Each named move below is a turn or a mirror, shown by a few rows before and after it. Which moves, in which order, take the first row of each later pair to the second? The first pair is answered.
D (before -> after):
0	14	6	13	0	-20	34	-12  ->  -4	1	-1	8	5	-16	39	-13
7	-16	16	4	-23	7	-24	-7  ->  8	-20	13	3	-21	8	-21	-7
11	12	11	14	-25	-16	3	-11  ->  3	-24	-1	-3	-19	-10	18	-17
B (before -> after):
-1	-12	3	11	10	6	16	-5  ->  -4	1	4	7	18	16	-1	7
2	-11	4	5	-5	9	-9	7  ->  3	-5	-1	1	-10	4	-13	10
-3	18	13	14	0	0	10	1  ->  -3	20	12	15	0	0	8	3
T (before -> after):
0	10	8	10	7	-18	-4	1  ->  -4	7	2	8	14	-17	3	0
2	-14	-13	-11	-4	4	-11	3  ->  4	-10	-1	-4	-6	10	-17	3
-5	-6	9	7	3	-9	-7	-9  ->  -9	-7	5	5	11	-6	-1	-10

Between the rows of a pair lie 2 to 3 moves.
-3	-15	0	4	6	-1	17	-9  ->  -5	15	1	10	16	1	11	-2
D then T then B
7	21	-13	0	-4	-23	19	-5  ->  9	17	12	20	-8	-13	15	-13
T then B
-2	-1	17	13	5	14	-12	4  ->  -3	-18	-8	-15	-1	7	-12	8
B then D then B
-3	38	12	11	12	12	-5	6  ->  1	36	-5	6	0	-14	23	-3
B then T then B
-6	-14	-8	2	8	-8	23	-12  ->  -7	16	9	15	18	9	-1	3
B then D
-5	23	15	26	-2	-15	15	-10  ->  -9	31	18	28	8	-5	3	-2
B then B
9	-6	-18	-16	-12	-16	10	-1  ->  8	-10	-1	4	-10	-12	24	-13
D then B
9	-22	2	-4	-14	-13	0	-19  ->  -4	-4	-12	-10	18	-10	20	-13
D then T then T
-5	5	7	4	13	14	-6	-8  ->  -4	-1	-16	-17	3	5	-8	-4
B then D then B
-14	-17	-5	-16	12	9	-4	-5  ->  2	22	0	-1	-14	-17	-9	-1
D then B
7	-1	4	14	-20	-16	11	-14  ->  -1	1	21	25	2	8	1	-11
D then B then D
1	18	1	6	0	-3	4	6  ->  6	-3	5	8	-15	-7	5	-4
B then D then T
5	11	0	-14	1	1	-12	3  ->  8	-4	-2	-16	-10	-7	-8	-4
D then T then B
3	-15	-25	-25	-14	-3	-4	3  ->  -6	-31	-10	-14	7	19	2	-3
B then B
-3	-31	-17	-22	-6	-8	14	-5  ->  -12	-19	-6	-21	21	21	-13	9
B then B
-7	14	7	4	11	16	-19	7  ->  5	4	-7	0	-22	-20	8	-8
B then B
-1	4	-16	-12	2	-18	16	2  ->  -2	-31	3	-7	5	8	1	-7
T then D then B
3	1	16	18	-9	-9	16	-13  ->  -3	16	11	4	8	12	-20	11
D then B then B
1	-17	3	3	7	4	15	-9  ->  0	3	12	13	14	6	12	-7
T then D then T
2	18	-3	2	-2	-7	-10	10  ->  6	-5	-10	-9	-14	-11	-7	5
T then D then T
-6	12	-24	-29	16	5	-12	22  ->  4	28	-22	-20	-8	-22	2	16
B then D
-20	-28	-9	0	28	16	8	4  ->  -10	36	-9	14	17	-8	4	19
D then B then T
5	17	-3	9	11	2	-12	3  ->  9	5	-6	12	-1	-12	10	-11
B then B
0	7	32	19	11	27	-37	5  ->  6	-37	5	-12	-16	13	-40	1
B then D then T
5	-12	11	18	-10	-2	2	-15  ->  -8	0	-9	-2	23	15	-6	4
B then T then B
3	29	3	14	15	-17	10	-2  ->  -4	14	-15	-11	30	0	-8	11
D then B then B
1	9	-13	-7	-5	-8	8	-1  ->  -4	8	-2	-3	12	12	-1	5
B then B then B
-3	-1	17	16	-15	4	-7	-12  ->  -11	26	4	8	5	6	-8	1
T then D then B
-3	-16	0	-7	11	11	12	-3  ->  0	9	14	7	11	11	1	2
T then D then T
-10	6	-19	-10	19	-1	5	4  ->  5	24	-2	5	-13	-18	-7	1
D then B then T
11	-12	7	-6	-12	11	-21	3  ->  10	-24	10	-2	-12	7	-8	-6
B then B then B
-2	3	5	9	-9	-18	28	-15  ->  -2	33	2	-1	0	-5	-13	13
B then B then B
5	-5	21	18	-11	6	-1	-7  ->  8	11	15	11	-15	3	-17	3
B then B
-2	-10	-11	-20	-8	-5	-4	4  ->  4	18	5	-1	-12	-8	-9	5
B then D
4	-15	19	14	-7	11	-17	-7  ->  11	-12	6	6	-26	-8	-9	-8
B then B then B
-5	-16	-9	-20	19	10	-6	7  ->  12	20	-6	-7	-13	-22	-4	6
D then B
-9	10	-13	-14	20	7	-24	10  ->  9	3	17	16	-20	-10	-16	-11
B then B then T
7	38	4	16	-7	-27	-2	9  ->  10	-11	24	28	-20	-21	9	-14
B then D then T
-6	-10	-4	-6	13	-9	24	-6  ->  10	0	21	8	-12	-3	-16	-2
B then T then T
-4	12	9	-9	3	-5	-12	4  ->  -4	15	16	-2	3	-4	-7	1
B then T
-10	3	21	16	14	17	-3	-2  ->  -8	16	8	-1	8	15	-22	14
D then B
6	-25	27	-8	6	13	-25	-7  ->  7	27	30	5	11	1	-24	6
T then D
9	-23	-10	-19	-35	-4	-21	-1  ->  -3	-43	11	-6	-12	19	-13	-10
B then B
7	-26	5	-3	-16	3	-13	-4  ->  6	-17	6	-3	-12	10	-22	1
B then B
-6	30	-2	10	8	4	-1	-3  ->  -4	-22	-1	1	-11	5	3	-19
D then T then B
-3	4	-13	-15	-17	-17	-8	3  ->  -2	-2	22	14	-12	2	-15	-5
B then T then B
-6	-8	3	-3	12	11	3	3  ->  3	10	0	1	-10	-13	7	1
D then B then B
10	6	-2	-2	-25	-23	5	-6  ->  -2	-26	9	3	1	1	17	-15
D then B
-14	-2	7	-3	20	9	1	-3  ->  -12	5	-7	-14	15	3	-9	4
B then D
-4	1	7	0	14	21	-15	8  ->  5	-6	-4	-13	-10	8	-24	7
B then D then T
-11	0	-2	5	20	9	2	5  ->  -2	-2	-11	0	1	-14	17	-2
B then B then B
-3	12	-6	7	-3	-11	-5	12  ->  -7	5	-3	14	9	-6	8	5
B then T then T
-2	7	7	18	4	-4	11	-13  ->  -2	21	5	12	6	1	-9	-2
B then B
-1	-1	-7	0	-5	-16	21	-4  ->  -4	-7	-16	-14	-2	-9	13	3
B then B then T
3	-30	3	7	-16	-20	26	-25  ->  -16	-14	-31	-31	24	2	-1	9
B then B then T
-2	-12	-8	-9	10	4	15	-4  ->  2	19	2	1	13	7	-5	5
B then D
-3	17	3	7	14	6	4	4  ->  -2	1	-16	-10	7	-4	13	2
B then T then D
-8	-10	-20	-7	3	-12	12	6  ->  1	-23	-4	1	-16	-8	-6	1
T then D
10	21	11	5	12	-2	-15	8  ->  4	-9	-7	-19	19	5	-13	9
D then B
-14	-25	7	-7	14	11	9	-6  ->  1	27	16	7	-9	-10	-7	5
D then B
2	3	-27	-18	-6	-16	13	0  ->  9	29	4	8	-8	-5	-15	4
D then T
22	9	15	10	-17	-24	0	-3  ->  3	13	23	13	28	10	-4	6
B then T then B
10	18	11	9	-14	-8	-5	3  ->  -8	11	-4	-8	19	8	0	11
T then D then B
6	9	4	-1	11	-6	-2	10  ->  8	-15	5	-4	1	-8	4	0
D then T then B
0	-20	-9	-8	8	2	0	-4  ->  0	-8	-12	-12	6	2	-11	4
B then B
0	2	8	4	-4	9	-11	-2  ->  -5	-11	-1	-4	2	8	0	-5
D then T
-6	-9	9	9	5	10	14	-12  ->  -5	-9	-14	-16	4	11	-3	2
B then B then D
-14	20	-15	-12	29	10	-4	18  ->  2	27	-17	-2	-3	-28	20	5
B then B then D
13	1	17	11	-8	5	-9	0  ->  10	-4	2	-8	-6	6	-18	9
D then B then B
-1	3	13	16	-7	2	-22	1  ->  -4	-29	-6	-2	-7	-4	-8	-6
B then D
9	1	21	18	-6	-4	4	-7  ->  3	27	-2	-4	10	-7	-5	13
T then B then B
-3	-20	18	6	4	16	-6	-5  ->  -8	-14	-1	-11	17	18	-10	3
T then B
17	5	8	11	4	-3	-4	10  ->  12	-16	-5	-5	6	-2	-1	10
D then B then T
